(in the rows, 128 means zero)
The rows below come in pairs that one turn or mirror swaps. Which row does each named row swap with?
The rows were stretched afterwards, more along some directions than others.
medor: [121 142 149 126 103 150 104 128 119 131 120 115  98 141 149 106 146 160
 122 133 136 112 158]
samuv: [114 113 149 150  92 101 114 159  84 133 114 137  90 128 113 106 135 149
 108  81 112 137 144]
ged: [128 129 151 133 127 121  93 119 138 149 124  97 129 143 113  95 136 126
 108 136 126 141 119]
siko: [122 152 136 142 108 122 107 140 127 129 117 146 118 150  99 133 142 136
 108 131 131 142 126]
zigus: [125 139 136 123 122 104  88 132 124 151 130  96 153 123 106  90 159 117
 121 131 128 107 131]
zure: [118 127 147 127 109 125 122 132 117 124 121 145  99 115 129 122 137 151
 117 115 130 123 148]
rut: [111 120 157 136  95 120  83 150 104 126 127 131  88 139 120 137 133 145
 104 106 124 138 164]
pasa: [123 140 136 129 108 124 114 133  95 120 118 152  93 121 115 115 128 146
 119 108 119 145 150]
lipid: [120 114 144 134 107 127 130 141 110 133 114 125 108 146 127 147 117 155
 129 109 120 118 131]
Rabof: [127 121 127 146  98 152 119 123 115 131 124 114 135 148 130 107 149 143
 113 138 115 133 132]
punef: [123 120 149 148  93  84 107 147 106 138 119 107 106 119 124 137 101 145
 131 110 130 110 158]
kozag: [110 114 153 129 107 127 101 147 108 143 118 118 119 122 129  96 141 146
  99 111 153 122 157]
vir: [125 132 142 128 113 104  86 133 123 146 128  94 149 125 107  93 161 117
 118 128 124 107 142]
vopi: [128 132 142 128 121 121  90 125 123 145 126 116 141 124 109  99 165 114
 120 140 124 109 147]
bolo: [121 123 154 132 107  97  75 148  99 142 122 127 131 122 120 114 127 152
 135 120 118 117 155]
zivim: [126 128 146 123 111 124 120 129 116 127 121 123 103 115 126 112 143 136
 120 117 134 118 145]
Nur: [116 109 147 150  69 113 103 150 113 143 133 115 115 125 115 142 141 137
 125 101 114 123 159]
vapo: [133 122 141 123 130 115 101 122 114 121 103 119 121 124  99 101 139 112
 117 119 108 123 114]
pakob: [115 134 135 150 102 123 112 149 100 157 116  98 130 138 115  92 152 151
 119 134 131 119 133]
Zev: [111 133 149 145  87 121  96 135  91 131 114 140  87 119 122 106 123 155
 110 101 124 112 165]
Kez: [120 129 147 116 119 110 110 131 113 130 120 128 103 112 120 103 140 136
 115 107 127 120 135]
Zupi: [113 123 160 143  89 114  89 153  97 125 124 131  83 141 124 133 129 151
  99 104 127 138 172]
Zime: [114 125 157 144  89 129  95 147 110 127 126 136  85 140 121 144 127 153
  95 114 121 139 169]
mefas: [125 144 142 126 129 115  85 126 131 148 126 115 144 127 105  97 158 123
 118 135 128 109 134]
zade: [128 133 144 129 114 105  86 130 120 147 129 108 145 125  99  92 160 111
 118 127 131 113 140]
sola: [121 124 151 122 116 118  97 139  94 131 104  92 121 127 126  81 151 137
 106 118 106 116 129]
dos: [121 130 149 122 110 113 114 127 114 125 115 130  95 115 124 108 136 139
 117 116 129 121 143]
dodu: [131 146 121 156  84 132 135 143 125 119 117 120 100 156 144 171 114 162
 131 145 133 131 164]
bogop: [123 133 130 141  88 132 119 144 127 122 112 127  86 132 150 131 130 189
 126 110 134 117 166]
Kaz: [120 131 144 126 102 113 115 137 120 127 116 129  97 111 125 110 136 139
 109 109 136 115 144]
fuvu: [124 125 118 135 101 127 106 149 100 135 124 101 136 130 110 114 159 150
 120 115 126 111 148]
mul: [129 149 141 116 113 137  94 126 112 128 102 112 106 135 117  93 149 137
 116 105 119 120 130]
sozir: [134 147 126 154  90 142 134 138 133 119 117 124  87 155 144 174 111 160
 123 148 127 131 161]
Vugef: [126 159 133 118 117 141 107 139 133 125 115 127  90 157 118 104 139 147
  96 114 132 135 126]
zazo: [131 138 124 156  85 129 133 149 117 120 117 106  97 157 149 167 120 164
 128 143 137 121 164]
pasuv: [128 143 122 152  84 134 131 145 124 119 120 115  92 150 150 175 114 160
 137 145 136 122 167]
nite: [112 114 144 128  83 101 102 181  80 127 129 114 119 128 120 133 127 153
 115  93 122 107 162]
tegi: [111 122 162 142  94 120  82 144 107 130 128 135  93 136 119 134 127 153
 104 112 126 138 169]
Nupa: [111 130 136 156  55  95 111 155  93 126 108 120 101 129 122 100 139 158
 103  96 126 117 175]
Kuzof: [130 138 121 157  78 140 134 142 126 109 114 123  83 153 151 178 115 168
 128 136 133 123 172]
ponu: [112 111 138 148  43 106 116 162  76 120 123 133 119 122 121 129 136 154
 124  85 121 129 180]
vibi: [119 106 147 146  69 100  96 156  90 124 127 134 110 141 125 129 140 150
 125  97 128 110 173]
nokat: [127 150 148 136 106 140 113 114 138 142 117 134  90 133 122 128 125 132
 131 140 121 141 131]
Geli: [127 125 142 129 120 108  86 130 126 157 123 106 150 119 104  84 159 111
 118 133 125 106 137]
teno: [119 125 142 131 100 135 125 128 117 125 118 141  92 115 133 120 148 148
 117 124 135 117 162]
nizum: [137 130 135 135 124 102 106 144 117 136 109 113 130 132 128 124 119 121
 129 120 137 109 143]
pobin: [110 140 149 135  94 134 122 158 111 115 119 138  84 119 134 150 131 164
 106  98 123 127 164]
potat: [106 133 143 142  79 128 104 136 112 132 122 115 119 108 114  94 146 143
 106 118 128 121 174]
nusu: [108 136 162 136 105 120  90 131 119 150 128 144 117 147 101 105 131 135
 106 106 120 143 144]
foto: [128 141 144 121 126 112  84 131 131 149 126  96 151 119 111  87 157 108
 113 136 125 110 128]
gama: [111 125 161 139  94 128  84 143 103 125 125 135  94 135 124 137 128 148
 105 121 122 139 172]
gez: [135 141 124 154  92 136 133 137 131 116 118 118  93 152 151 175 109 164
 135 145 131 125 161]
Bez: [122 124 146 124 113 128 119 127 121 137 115 128 102 107 132 101 140 138
 117 122 129 115 147]
deses: [110 120 161 136  96 118  88 152  98 124 120 134  84 135 120 137 129 154
  99  96 122 136 166]

Geli swaps with Bez
lipid swaps with nusu
bogop swaps with bolo
gez swaps with tegi
Rabof swaps with Zev
ponu swaps with mul

